Each row is where one point has got to under a steady rotation. How many steps took it there?
The counts run from 0 to 516.
109  104  93  119  105  98  93  113  97  78  82  90  68  80  132  101  92  97  124  108  120  102  114  122  104  76  116  102  108  109  119  127  104  72  106 -> 412
94  107  78  113  100  102  97  106  120  108  110  118  69  104  104  108  105  82  97  86  81  113  91  97  113  129  76  94  79  65  110  83  75  119  96 -> 475
90  107  119  81  91  103  101  83  48  101  103  89  106  85  110  128  91  124  135  98  130  116  102  89  101  108  97  99  101  108  99  98  116  96  101 -> 96
88  97  99  126  101  119  142  106  100  98  92  118  112  114  80  82  92  93  84  82  133  75  74  114  89  105  114  109  94  85  110  103  105  108  106 -> 211
103  97  75  61  112  94  67  94  101  94  114  97  83  92  120  111  88  100  133  95  85  109  118  87  101  101  63  91  114  110  104  90  104  99  111 -> 484
82  124  102  100  64  121  99  98  95  87  72  108  101  123  117  86  74  100  116  91  110  101  104  100  122  112  90  103  116  98  112  105  72  120  96 -> 77
137  84  117  98  108  75  101  105  76  111  101  107  65  93  75  82  103  94  117  101  111  78  117  106  84  122  82  99  111  108  107  109  101  123  96 -> 439
118  119  119  104  82  120  102  93  89  91  73  90  103  112  118  100  91  114  107  108  119  107  101  107  107  90  134  103  80  82  80  98  118  136  94 -> 310
101  91  128  113  126  99  92  112  112  102  117  102  120  103  93  102  86  99  114  109  104  79  90  92  105  90  119  99  88  127  84  102  153  99  112 -> 355
121  84  80  113  119  102  90  87  105  122  77  115  84  78  97  126  109  90  96  100  96  99  87  112  105  60  99  90  88  112  86  89  107  71  82 -> 404
89  78  108  68  94  117  88  104  115  97  87  90  97  129  113  110  101  85  103  128  80  104  111  122  133  124  101  108  115  110  106  83  103  89  126 -> 273
100  96  124  88  101  119  97  64  67  114  117  72  88  95  108  129  86  105  114  96  97  113  105  73  103  96  86  81  97  126  87  96  109  112  98 -> 489
89  124  125  101  101  129  87  88  108  88  73  100  89  124  111  102  68  95  111  84  83  106  115  99  101  112  122  89  92  70  104  107  91  117  100 -> 469
84  112  98  130  89  103  94  96  115  109  104  115  68  94  102  116  99  91  90  87  80  115  86  92  110  122  84  89  83  69  103  93  70  121  101 -> 474
87  99  105  115  85  111  105  93  127  105  113  96  114  120  89  123  74  101  120  88  154  87  106  101  101  99  119  103  79  99  107  105  109  106  111 -> 462
95  99  143  108  106  94  116  103  82  95  56  93  120  87  89  92  85  108  115  111  115  74  111  108  104  99  114  90  112  108  76  107  118  80  100 -> 202
95  108  129  101  116  98  100  122  123  110  90  89  94  92  110  98  65  98  119  115  97  86  87  116  88  100  114  79  85  84  84  112  103  60  103 -> 360
120  81  85  112  115  116  112  98  96  98  91  94  103  101  102  117  111  81  107  95  122  92  107  115  126  73  111  108  80  121  99  82  130  73  83 -> 407
118  102  86  80  135  114  107  94  98  101  106  78  92  76  122  121  86  87  132  90  122  103  117  119  95  98  103  97  98  92  98  110  121  76  94 -> 253
96  116  103  115  98  102  76  100  128  86  104  95  82  96  109  114  71  117  125  91  122  103  115  110  89  100  123  90  80  83  104  137  99  121  114 -> 465
87  130  101  94  81  120  85  105  96  82  62  106  90  128  121  87  70  108  123  83  101  104  107  106  115  116  107  109  110  99  118  113  83  108  87 -> 76
112  79  97  104  96  96  76  98  112  84  99  103  52  98  71  117  96  102  102  101  97  105  135  107  91  114  115  88  62  74  115  93  106  99  99 -> 225
78  97  92  123  123  129  102  103  110  110  109  99  108  118  111  123  116  91  83  104  90  112  68  107  127  105  119  109  86  116  111  126  108  123  112 -> 266
118  121  113  98  78  122  112  96  97  104  77  86  115  123  115  93  90  107  122  112  131  100  110  117  96  85  124  108  79  75  80  95  103  127  86 -> 309
106  100  59  99  124  87  111  109  110  116  81  104  99  96  112  106  108  111  80  93  121  89  72  121  77  96  110  101  108  104  104  135  108  115  91 -> 55
96  85  83  102  103  110  110  77  77  95  100  128  112  121  91  95  123  101  112  78  89  100  117  93  120  104  76  107  79  111  98  60  92  132  99 -> 86
81  91  73  123  103  89  102  116  131  89  96  131  112  101  96  87  93  98  95  102  114  80  92  118  82  85  102  89  106  88  118  113  92  114  133 -> 215
93  88  82  80  89  88  128  88  78  112  77  88  118  102  110  113  131  115  69  116  102  98  97  96  99  124  86  92  105  95  75  88  106  132  100 -> 293
84  85  80  62  95  123  88  100  115  88  100  84  96  118  91  102  91  114  82  116  75  99  136  108  92  92  98  75  76  100  104  95  119  93  82 -> 379
104  92  88  89  91  85  89  111  64  102  100  124  84  82  93  82  127  96  81  129  81  107  98  103  96  96  76  100  141  97  116  95  107  117  111 -> 188
112  88  104  85  135  106  87  101  98  129  125  128  102  87  74  108  100  102  107  99  87  94  75  120  75  83  104  101  93  101  95  85  136  97  95 -> 351
108  120  109  71  95  106  82  97  100  114  88  73  118  112  113  104  74  100  105  110  111  93  120  83  90  85  102  85  111  107  78  95  141  99  75 -> 148
102  90  111  117  87  102  124  115  116  83  120  87  61  91  106  84  93  88  70  110  99  91  73  110  90  114  106  96  92  70  94  99  112  115  119 -> 366
72  91  88  83  90  104  111  91  107  129  115  109  104  111  89  103  111  99  69  88  80  86  104  96  79  123  75  93  94  92  96  64  109  87  73 -> 138
97  103  113  118  74  76  83  93  114  112  110  88  63  81  96  99  108  90  88  108  89  90  146  85  88  108  81  84  107  101  102  91  104  92  75 -> 385
104  118  67  108  136  95  108  115  107  82  94  119  99  65  106  98  95  91  102  77  102  95  96  99  99  101  88  97  100  71  93  104  131  100  80 -> 2
110  123  103  93  103  117  88  104  127  90  95  92  86  112  111  90  72  90  127  101  109  99  131  118  89  105  108  92  87  56  106  118  84  120  110 -> 467
72  87  64  99  84  97  96  118  128  89  120  93  107  124  102  93  90  92  70  120  98  90  91  76  102  93  86  82  95  108  113  101  103  113  123 -> 374
124  110  81  91  86  77  87  111  117  125  90  94  107  106  123  109  93  107  129  122  150  92  106  111  79  80  109  97  87  90  93  106  105  105  93 -> 305
94  83  94  107  73  121  90  84  102  77  108  101  73  89  110  113  97  121  91  120  95  117  94  117  111  49  108  100  93  122  100  93  106  101  114 -> 169
116  121  84  102  83  101  89  115  119  88  85  106  74  120  121  78  88  91  128  89  119  99  123  118  109  119  98  118  96  88  121  112  81  110  87 -> 74
99  77  81  91  116  83  85  110  119  129  117  100  97  102  84  107  105  92  107  122  85  87  109  104  112  101  60  84  106  134  112  115  81  99  97 -> 37
113  100  113  111  107  102  112  72  78  127  140  77  83  77  115  112  113  93  115  103  106  100  120  84  93  100  76  85  85  109  82  100  94  124  96 -> 491
